In the rows, 100 means zero.
The same turns and mirrors carry the whole set onto itself and the rows of a family onto each other. Which other rows belong to the same family as each row named below? List them in the order they appear above.
These 18 rows form 3 families of 6 rows each.
Z233: [108 130 86 86 101 109 87 115 85]
Z94: [105 109 74 97 89 92 101 66 80]
Z145: [129 99 95 127 106 96 115 112 103]
Z787: [102 110 90 87 104 99 71 113 92]
Z7: [142 101 106 108 108 96 106 106 101]
Z201: [98 120 129 117 96 130 97 93 91]
Z668: [101 102 113 102 102 80 112 71 123]
Z113: [96 117 136 112 95 113 109 112 87]
Z101: [106 109 110 88 103 102 109 66 127]
Z636: [98 106 72 103 91 100 124 78 79]
Z324: [97 101 69 112 94 107 121 72 97]
Z66: [80 91 92 103 60 90 98 98 105]
Z309: [91 102 110 98 53 89 99 101 106]
Z204: [103 102 98 83 96 120 74 116 95]
Z874: [95 97 109 97 89 108 98 64 129]
Z915: [83 125 102 109 58 93 104 91 104]
Z471: [106 113 119 113 103 141 109 100 99]
Z708: [121 90 89 114 106 104 113 123 97]

The rest of the family of Z787: Z145, Z201, Z101, Z636, Z309
The rest of the family of Z204: Z324, Z66, Z874, Z471, Z708

The same turns and mirrors carry the whole set onto itself and the rows of a family onto each other. Which other rows belong to the same family as each row named below? List them in the order they appear above.
These 15 rows form 5 families of 3 rows each.
Z610: [88 120 82 132 123 78 94 113 148 92 91 98 108 115 105 88 120 67 107 82 104 89 117 84 106 89 131 110 101 108 100 86 131 108 95 92 97]
Z156: [96 122 83 143 123 99 102 106 148 67 93 100 110 113 87 94 118 72 110 98 90 111 107 96 105 103 129 114 127 97 103 92 139 105 86 108 97]
Z286: [120 102 118 106 119 67 134 110 104 91 125 128 85 68 122 83 82 92 73 71 110 125 106 114 135 109 138 126 89 104 95 99 100 102 115 81 134]
Z718: [120 102 117 136 129 61 139 120 98 75 127 132 86 67 98 94 87 90 82 74 101 129 104 113 141 112 118 125 96 107 96 101 103 98 105 90 129]
Z478: [120 111 81 131 124 92 79 114 145 88 89 100 74 117 89 70 114 66 107 80 90 118 94 90 106 131 137 130 119 106 92 95 141 114 100 109 98]
Z30: [95 151 118 78 132 89 95 136 128 114 136 109 113 81 116 66 106 102 116 113 101 131 83 109 77 102 117 113 111 125 128 105 130 121 102 102 129]
Z297: [108 139 108 79 141 74 95 122 124 100 134 112 98 74 87 58 112 114 110 110 111 135 66 122 78 113 127 124 124 102 135 118 137 116 92 108 130]
Z551: [100 142 116 71 129 81 105 129 114 91 140 112 94 78 92 68 100 109 114 105 95 145 79 104 77 98 104 120 132 126 130 121 133 98 84 103 128]
Z720: [108 128 82 137 131 90 97 95 148 81 82 103 117 109 96 77 120 73 99 99 95 103 108 88 102 121 138 115 103 89 96 88 131 105 100 104 91]
Z33: [106 115 111 124 135 67 145 123 117 87 127 144 80 57 120 77 97 97 74 84 110 107 99 117 122 106 119 121 80 115 103 103 94 98 117 85 116]
Z118: [102 153 113 63 121 83 103 126 132 105 123 115 90 91 102 53 110 115 117 104 85 138 94 100 71 102 109 121 114 125 124 121 131 99 97 90 127]
Z556: [112 119 121 133 124 50 137 115 106 85 115 133 70 61 78 82 96 103 80 73 93 117 118 125 117 114 124 128 82 116 103 96 102 88 105 85 124]
Z366: [123 85 107 113 120 86 127 116 101 80 105 122 78 71 79 67 80 92 81 83 104 117 116 113 119 114 138 133 99 120 104 110 75 97 113 90 128]
Z246: [104 147 122 82 124 93 87 121 117 105 127 117 93 102 85 71 103 123 106 99 78 128 78 115 88 121 121 149 128 111 141 120 119 95 110 88 127]
Z812: [103 122 86 137 102 92 94 111 139 78 92 81 96 117 89 88 111 69 98 88 96 103 119 108 105 94 149 109 122 106 103 103 148 120 102 103 108]

The rest of the family of Z720: Z286, Z118
The rest of the family of Z556: Z297, Z812
The rest of the family of Z156: Z718, Z551
The rest of the family of Z246: Z478, Z366

The same turns and mirrors carry the whole set onto itself and the rows of a family onto each other. Which other rows belong to the same family as each row named below? List them in the order they appear above.
These 15 rows form 3 families of 5 rows each.
Z680: [76 103 154 110 106 118 116 89 98 122 74 111 109 95 100]
Z926: [76 90 148 93 100 111 108 89 88 108 93 101 130 109 101]
Z152: [85 77 116 122 89 98 62 84 111 99 96 83 93 119 81]
Z386: [103 128 82 130 78 100 84 90 114 104 112 103 91 103 92]
Z694: [83 96 88 96 73 90 109 94 96 100 111 83 94 72 102]
Z866: [87 104 124 118 114 139 111 95 126 120 121 119 84 91 100]
Z994: [89 91 126 135 104 121 69 82 129 113 93 102 80 119 82]
Z788: [100 122 106 145 93 123 85 87 130 115 104 114 78 107 90]
Z540: [96 101 88 119 74 86 72 85 103 94 106 84 100 109 87]
Z296: [78 126 127 114 84 124 130 90 110 123 71 111 103 86 109]
Z243: [78 105 120 86 72 109 113 89 98 99 101 95 140 112 111]
Z120: [67 62 112 90 82 107 95 84 110 98 101 72 97 93 94]
Z6: [96 124 96 113 97 110 117 98 107 112 123 113 86 69 104]
Z583: [69 68 135 104 105 136 98 86 129 112 110 94 90 105 94]
Z611: [79 124 107 100 65 121 128 89 111 110 89 101 124 97 117]

The rest of the family of Z540: Z152, Z386, Z994, Z788
The rest of the family of Z866: Z694, Z120, Z6, Z583

